Turns in one plane each, and the order they were made in; the first pair answered:
F:
[-1.44 -1.18 -0.37  1.61  2.59  1.62  0.79  2.22  0.81 -0.84 -2.30  0.69
 -2.52 -2.66 -1.92  5.46] |-> [ 1.16 -0.86  0.09  1.35 -0.07  4.58  1.29  2.52 -0.35  0.13 -3.42  4.63
 -1.06 -2.70  1.19 -0.24]
[ 2.50 -0.43  0.64 -1.64 -0.59  1.07 -0.55  0.23  1.02  0.38 -2.25 -1.00
  0.31 -0.24 -1.95 -3.02] |-> [ 2.94 -0.34  1.00 -1.19 -0.35 -1.26 -1.15 -0.59  0.18  1.09 -0.04 -1.55
  1.97 -0.64 -0.97 -2.87]
[ 3.75  0.20  0.09  0.63 -1.03  1.69  1.31 -0.23  0.06 -3.35 -2.33 -0.26
  0.04 -0.49  0.50 -0.14] |-> [ 4.30  0.31  0.42  1.06 -0.86 -0.57  0.85 -0.89 -0.86 -2.63 -0.28 -0.46
  1.73 -0.95  1.54 -0.24]
D:
[-0.39  3.33 -2.37 -4.85 -0.01 -0.11 -1.22  0.06  1.93 -0.88 -0.53 -0.36
 -2.31  1.48  0.00  1.29] |-> [ 0.31  3.85 -2.08 -3.14  1.61 -2.17 -1.93  0.50  1.16 -0.43  1.15  1.05
 -0.74 -0.71  2.18  2.52]
[ 1.74 -1.27  1.08  1.24 -1.77 -0.05  3.07 -1.86 -0.99  0.88 -1.13 -0.98
 -1.40  2.10 -0.96 -1.04] |-> [ 0.51  0.03  0.81  0.23 -1.65 -1.93  1.56 -2.68 -1.70  1.48  1.12 -2.15
  0.49  2.36 -0.15 -1.38]
[ 0.31 -0.10  0.49  0.45  1.43 -2.97 -0.27 -0.84  1.25 -0.88  1.80 -2.24
  0.12  0.30 -1.34  3.14] |-> [ 1.41 -0.98  0.73  1.39  1.49 -1.84  0.63 -0.17  1.70 -1.27  0.37 -1.16
 -0.99 -0.22 -1.69  3.59]
[ 1.02 -1.08  0.03 -1.19 -2.64  0.60  1.40 -2.82  0.30  0.37 -0.42 -2.75
 -1.30  2.54 -2.06 -2.41] |-> [ 0.85  0.47  0.20 -0.07 -0.67 -3.24 -0.61 -3.09 -1.28  1.36  3.40 -2.03
  1.85  0.31  1.11 -1.30]
V:
[-4.85  1.36 -2.82 -3.82  1.50  0.56 -0.41  2.16  1.32 -1.46  0.36 -0.11
 -1.01 -1.68  0.74  1.89] |-> [ 0.30 -1.03 -1.09  0.47  2.34 -1.95  1.36  2.43  0.37 -0.87  1.39  2.50
  0.12 -4.69  2.64  3.14]
[ 2.19 -1.64  1.35  3.17  2.06 -1.40  1.04 -0.35 -0.20  0.79  0.41  1.14
 -0.37 -2.06  1.03  2.99] |-> [-2.81  0.04 -0.23 -1.32  0.82 -0.25 -0.35 -1.48  0.86  0.28  0.14 -3.59
 -1.64  1.81 -2.34  2.32]
[-1.71 -0.31 -0.58 -1.66  0.25 -1.49 -0.21 -1.15 -0.34 -0.20  1.17 -4.55
 -0.84  1.84 -2.63  1.30] |-> [-1.65  2.36 -0.97 -0.83  1.30  3.18 -1.29  2.03 -0.51 -0.46 -1.60  2.57
 -0.51 -1.34  2.14 -0.67]
B:
[ 2.31 -1.21 -0.43  0.21 -0.81 -3.99 -0.13  0.19  0.49  0.56  1.30 -1.13
  3.92 -1.25  0.54  2.19] |-> [-1.19  2.17 -1.70 -2.51 -0.96 -0.69 -2.33  1.18  0.61  0.43  0.14  0.41
  4.25 -0.75  2.36 -0.30]
[ 2.66  0.23  0.52  0.17  0.37  1.45  1.02  0.98 -0.65 -0.22 -2.08  3.70
  0.76 -1.59  2.04 -0.28] |-> [ 0.39  0.62 -0.26 -1.53  0.04  3.36  1.00  1.15  0.49 -1.06 -3.70  2.19
 -1.10 -0.07 -0.09  0.03]
[-4.23  2.38  1.27 -2.66 -0.93  1.25 -3.64 -1.16 -2.54 -0.23 -0.96 -1.11
 -0.06  1.24  2.08 -1.44] |-> [-2.00 -1.57  2.10 -0.70 -0.89 -1.28 -0.87 -2.25 -1.49 -0.80 -1.11 -4.67
 -2.43  2.08 -2.31  2.14]
Now pairs of rows:
Each pair is two turns apart.
[ 0.76 -1.62  1.35  1.92 -0.93  3.29  1.21  0.75  1.24 -3.28  0.47  1.36
  0.03  0.53  0.44 -3.11] |-> [ 1.04 -2.80  1.56  1.97 -1.17  1.98  1.87 -0.03  1.42 -3.27  0.93 -0.61
 -0.44  1.40 -1.23 -2.10]
B then V
[-1.72 -0.89  0.01 -2.08  1.94  1.43  0.08 -0.39  1.22  0.63 -1.94  0.06
 -4.33 -0.03 -1.66 -0.49] |-> [-3.00  0.75 -0.44 -3.39  1.75  0.93 -1.36 -0.76  0.63  1.16 -0.69 -0.09
 -2.83  0.28 -0.47 -1.78]
D then F
[-1.24  1.52 -0.22 -2.95 -2.78  1.91 -2.45 -0.18  0.16  1.45 -2.08 -0.74
 -0.91  1.80  0.17 -1.07] |-> [-0.26 -0.08  0.24 -2.39 -3.00 -0.55 -1.58 -1.37  0.16  1.57 -0.75 -3.12
 -0.98  2.39 -1.52  0.37]
F then B
[-0.93  0.64  0.02 -0.42 -0.04 -1.76 -0.18 -0.24  0.37 -0.17 -0.08 -1.60
 -0.30  0.05 -0.72  1.05] |-> [-1.18  1.50 -0.17 -0.45  0.06  0.42 -0.39  0.95  0.46 -0.40 -1.50  0.63
 -0.62 -0.71  0.47  0.23]
V then D
[ 2.02 -3.12  1.83  1.45 -0.25 -0.70  1.90 -0.77  0.57 -0.06  0.39 -2.14
 -1.41  0.60 -2.67  1.79] |-> [-2.61  1.85  0.03 -2.06 -0.10  4.16 -1.30  1.02  0.60 -0.26 -1.32  1.13
 -0.83  0.64  0.33 -1.58]
D then V
[ 3.05  0.34  1.41  1.17 -0.71 -0.17  0.55 -1.22 -1.35  2.83  1.43  1.61
  3.09 -0.32  1.83 -3.06] |-> [-1.02 -0.42  0.33  0.60  1.78  1.55  1.35  0.13  1.93  0.15 -1.97 -1.93
 -2.27  0.72 -3.92  3.33]
F then F
[ 0.11  1.27 -0.04 -1.11 -0.97 -2.86 -2.20  1.65 -1.32  2.35  2.70  1.85
  2.75 -1.95  3.89 -0.57] |-> [-3.30  1.65 -1.11 -4.16 -1.87 -2.28 -2.72  0.60 -0.22  1.80  2.26 -2.39
  1.19  1.11  0.51 -0.31]
V then B
[ 2.05 -0.51 -1.68 -0.87 -3.83  2.99 -0.18 -1.72 -1.57 -0.56  0.43 -1.41
  1.97  1.33 -1.86 -0.39] |-> [ 0.40  1.55 -2.08 -1.20 -2.57  1.88 -2.05 -1.51 -2.18 -0.39  2.04 -0.79
  3.64  0.32  0.10 -0.12]
D then V
